Each row has a name. Each question is about the rows just above it.

[140 151 162 129 137 127 135 155] -> zez
[135 147 155 121 133 143 133 145] -> Gegu
[ 82 118  93  78 109 147 141  54] -> leli
[144 152 174 170 160 165 153 169] -> lofo
[121 110  94  96 102  91 104 103] -> finam
[136  82  69 144 108  90  89 119] -> tofi
[136  82  69 144 148 173 164 128] -> Piz
[121 171 181 104 141 151 158 136] -> sapak
Right after [109] comes  [147]
Right after [91] comes  [104]
Right after [129] comes  [137]

[ 84 118 128 116 144  68]  leli
[121 164 143 171 142 162]  sapak
[142 139  69 195 159  80]  miri
[115 123  80 140 157 165]  zez
[142 168  69 116 159  80]  Gegu
[102 138 180 176 121 119]  lofo
[157 154  85 115  81 132]  finam
[110 164  64 157 165 163]  Piz
The entry that follows [118]:  [128]
Right after [102] comes  [138]
Whose row is [102 138 180 176 121 119]?  lofo
Right after [81] comes  [132]

[ 51  90 163  94 173]  zopu
[ 95 138 100 198 162]  zez
[134  84 151 181 170]  vola
[182 150 151 181 170]  sapak
[145 150 151 181 124]  miri
[150 150  85 177 176]  tofi
The entry that follows [95]:  [138]
What comes right after [51] in the named rows?  [90]
The entry that follows [94]:  [173]
What comes right after [84] in the named rows?  [151]
Whose row is [ 51  90 163  94 173]?  zopu
The entry that follows [134]:  [84]

[142 148 116 158 134  92 139] = finam
[ 56 166 153 147 125 106  99] = rorok
[124  57 122 134 115 156 112] = lofo
[126 144 141  90 134 174 147] = miri
[132 111  92 129  80 105 114] = sapak
[128  83  94 105 135  95 135] = Gegu
[ 71 165 100 163 142 161 133] = vola
[ 78 183 121 119 142 169 134] = tofi
[ 72 115 146  99 128 107 163] = Piz
[141 103  70 159 160 149 185] = zez
[119 170 105 187 116 106 118] = zopu
Right after [146] comes  [99]
Whose row is [ 72 115 146  99 128 107 163]?  Piz
What comes right after [129] in the named rows?  [80]

[132 120 136 137] -> sapak
[132 120 136  55] -> miri
[106 126 105 149] -> tofi
[131 139  54  94] -> Gegu
[127 139 121  87] -> vola
[127 139 116 172] -> zez
The entry that follows [121]:  [87]
Whose row is [127 139 121  87]?  vola
The entry that follows [131]:  [139]
Which row holds [132 120 136  55]?  miri
The row with [106 126 105 149] is  tofi
What comes right after [126] in the named rows?  [105]

[139 121 161 176] -> zez
[149 129 135 172] -> tofi
[139 121 161 162] -> Piz
[135 124 162 186] -> leli
[140 117 139 160] -> sapak
[144 112 153 167] -> vola
[138 123 162 186] -> zopu
The entry that follows [112]:  [153]
Right after [117] comes  [139]

[ 90 115 113 146 136 119 127 100 155 118 142 143 139 153 102 119 155 104
 150 118 137 130 142 134 151 153 143 138 158  98 138 123 151 106 114 108
 102  78 154 152 109 142] -> zez
[111 179 127 154 148 125 129 133 173 109 128 151 144 142 165 124 150  99
 132 100  98 120 137 125 130 104 116 156 150 158 110 141 142 100 121 107
 207 152  84 108 153 115] -> rorok
[182 116 110 129 127 110 125 135  99 112 105 104 131 125  91 165 122  95
 147 133 134 171 133 112 128 112 136 123 111 124  96 132 119 128 103 113
 130 119 142 122 118 163] -> miri
[147 140 120 148 137 117 132 155 125 122 117 117 108  97 126  95 134 118
 119 137 114 139 141 136 133 137 114 119  98 135 126 120 166 174 158 124
 133  87 120 110 133 163] -> Piz
[161  81 117  99  81 125 132 144 115 111 122 117 132 140 127 112 131 111
 118 167 138 148 118 125 120 117 108  89 106 152 124 160 107 129 121 135
 129 179 135 132 162 141] -> finam
[145 145 138 130 109 110 128 136 128 120 131 126 139 109 148  94  99 116
 151 151 155 148 157  97 108 141 129 105 137 126 139  92 129 132 140 135
 125 116 163 160  97 148] -> vola
[120 123 192  91 137 103 130 122 153  93  90 177 133 168 115 143 100 114
 134  99 130 176 124 109 116 127 177 157 122 131 109  76 141 129 138 126
 103 141 137 156 165 181] -> leli
[115 134 136 133  89 157 136 146  91 136 156 124 156 145 140 136 111 139
 104  89 141 166 101 154 122 152 108 167  88 152  96 158 149 121 167 149
 138 110 103 125 123 150] -> zopu
[147 145  92 105 148 156 121 137 114 158  98 118 110 146 152 188  92 153
 123 151 151 151 168 101 128 144 141 105  97 122 124 139  89 126 127 159
 140 151 129 155 170 106] -> Gegu
[161 141 111 168 109 157 137 151 165 143  88 127 158 107 129 104  95 151
 122 133 146 153 140 161 108 120 122 123 119  71 139 161 134 116 126 146
 188 101 150  73 142 130] -> sapak
[137  81 146 152 123 129 103 139 113 148 145 111 126 168 163 149 158 133
 165 135 153 156 136 142 119 125 153 121 118 152 119 143  95 127 131 110
 131 148 126 156 130  96] -> lofo
Whose row is [161  81 117  99  81 125 132 144 115 111 122 117 132 140 127 112 131 111
 118 167 138 148 118 125 120 117 108  89 106 152 124 160 107 129 121 135
 129 179 135 132 162 141]?  finam
Right after [176] comes  [124]
Whose row is [ 90 115 113 146 136 119 127 100 155 118 142 143 139 153 102 119 155 104
 150 118 137 130 142 134 151 153 143 138 158  98 138 123 151 106 114 108
 102  78 154 152 109 142]?  zez
Whose row is [115 134 136 133  89 157 136 146  91 136 156 124 156 145 140 136 111 139
 104  89 141 166 101 154 122 152 108 167  88 152  96 158 149 121 167 149
 138 110 103 125 123 150]?  zopu
Where do [161 141 111 168 109 157 137 151 165 143  88 127 158 107 129 104  95 151
 122 133 146 153 140 161 108 120 122 123 119  71 139 161 134 116 126 146
 188 101 150  73 142 130] appear?  sapak

[172 140 158 127  70 118 209 139  49 114 187 159  94 109 135 134 158 132
  65] : Gegu
[125 130  50 143 150 157 158 151 136 135  91  73  68  84 113 154 190 208
 202] : miri
[125 133 149 158  79 106  70  85 153 207 181  99  50  78 147 185 171 126
  93] : leli
The entry that follows [49]:  [114]
Right after [78] comes  [147]
The entry that follows [136]:  [135]
What comes right after [157] in the named rows?  [158]
The entry that follows [185]:  [171]
Right after [171] comes  [126]
What comes right after [106] in the named rows?  [70]

[112 178 126 158  77 153 117  52 138 137 149  78 124 146 111 133 132 119
 108 145 117 138 104 109  94 121 148  96 126  79 127 127 122 127  93 136
 116 104 140 126 140 125 138 110 116 148 118 149 159 125 150 127 117 105
 128 139  91 161 143 116 116] = lofo
[128  91 133 128 139 146 116 170 110 120 114 172 122  93 159 146 130 107
  64 117 164 129 134 139 157 157 116 136 114 185 157 113 125  74 150 116
 138 121 146  95 107 127 115 122 134 115 158  97  91 123  96 138 138 100
 121 128 145  69 116 128 137] = Gegu
[128 176 116 153 118 122 116 103 115 117 127 104 113 118 169 101  91  69
 165 123 124 108  91 129 107 149 136  95 131  85  76 110 132 112 110 111
 146 126 117 133 151 137 155 104 104  86 149 105 117 141  99 136 119  88
 162 138  84 124 114 113 130] = finam
The entry that follows [77]:  [153]
Which row holds [112 178 126 158  77 153 117  52 138 137 149  78 124 146 111 133 132 119
 108 145 117 138 104 109  94 121 148  96 126  79 127 127 122 127  93 136
 116 104 140 126 140 125 138 110 116 148 118 149 159 125 150 127 117 105
 128 139  91 161 143 116 116]?  lofo
Where do [128  91 133 128 139 146 116 170 110 120 114 172 122  93 159 146 130 107
  64 117 164 129 134 139 157 157 116 136 114 185 157 113 125  74 150 116
 138 121 146  95 107 127 115 122 134 115 158  97  91 123  96 138 138 100
 121 128 145  69 116 128 137] appear?  Gegu
What comes right after [143] in the named rows?  [116]
Whose row is [128 176 116 153 118 122 116 103 115 117 127 104 113 118 169 101  91  69
 165 123 124 108  91 129 107 149 136  95 131  85  76 110 132 112 110 111
 146 126 117 133 151 137 155 104 104  86 149 105 117 141  99 136 119  88
 162 138  84 124 114 113 130]?  finam

[135 126 136 105 133  97 133 105 135 124 139 117 134 130 136 125 130 117
  96 130 129  96 134] = sapak
[139 137 139 140 131  74 138 118 138 118 148 109 134 139 139 130 138 108
 147 107 137 109 141] = miri
[127 129 151 123 122 116 129 128 127 108 133 105 132 132 129 104 130 119
 113 101 134 122 124] = zopu
[131 154 101 140 113 145 127 151 131 129 126 142 124 121 134 142 125 129
 159 155 120 168 144] = rorok
[125  65 103  99 151 184 128 117 123 178 102 191 122 126 129 157 125 153
  93 161 122 127 124] = leli
What comes right after [184] in the named rows?  [128]
The entry that follows [107]:  [137]

[ 87 171 131 155 143 143 123 150 173  92 109 146  91 152 119 120 149 142
 132 156 156 141 132 143 161 140 134 154 122 154 108 106 182 125 161 144
 109 147 133 161 185 138 136 131 136 127  91  85 148  98 119 116 102 129
 129 155 113 104 170 148 143] = vola
[ 89 171 128 151 140 142 125 148 168  89 109 143  91 150 118 122 150 141
 134 152 157 151 130 149 160 133 134 153 123 152 111 114 179 127 164 141
 106 148 131 154 188 135 134 136 140 124  84  87 149  97 114 116 100 127
 129 129 117 107 169 148 146] = zez
[ 87 171 131 155 143 143 123 150 173  92 109 146  91 152 119 120 149 142
 132 156 156 149 132 143 161 140 134 154 122 154 108 106 182 125 161 144
 109 147 133 161 185 138 136 131 136 128  86  95 149 106 120 110  90 130
 124 156 118 108 169 147 152] = Piz
What comes right after [110] in the named rows?  [90]
Whose row is [ 87 171 131 155 143 143 123 150 173  92 109 146  91 152 119 120 149 142
 132 156 156 149 132 143 161 140 134 154 122 154 108 106 182 125 161 144
 109 147 133 161 185 138 136 131 136 128  86  95 149 106 120 110  90 130
 124 156 118 108 169 147 152]?  Piz
Right after [117] comes  [107]
Where do [ 89 171 128 151 140 142 125 148 168  89 109 143  91 150 118 122 150 141
 134 152 157 151 130 149 160 133 134 153 123 152 111 114 179 127 164 141
 106 148 131 154 188 135 134 136 140 124  84  87 149  97 114 116 100 127
 129 129 117 107 169 148 146] appear?  zez

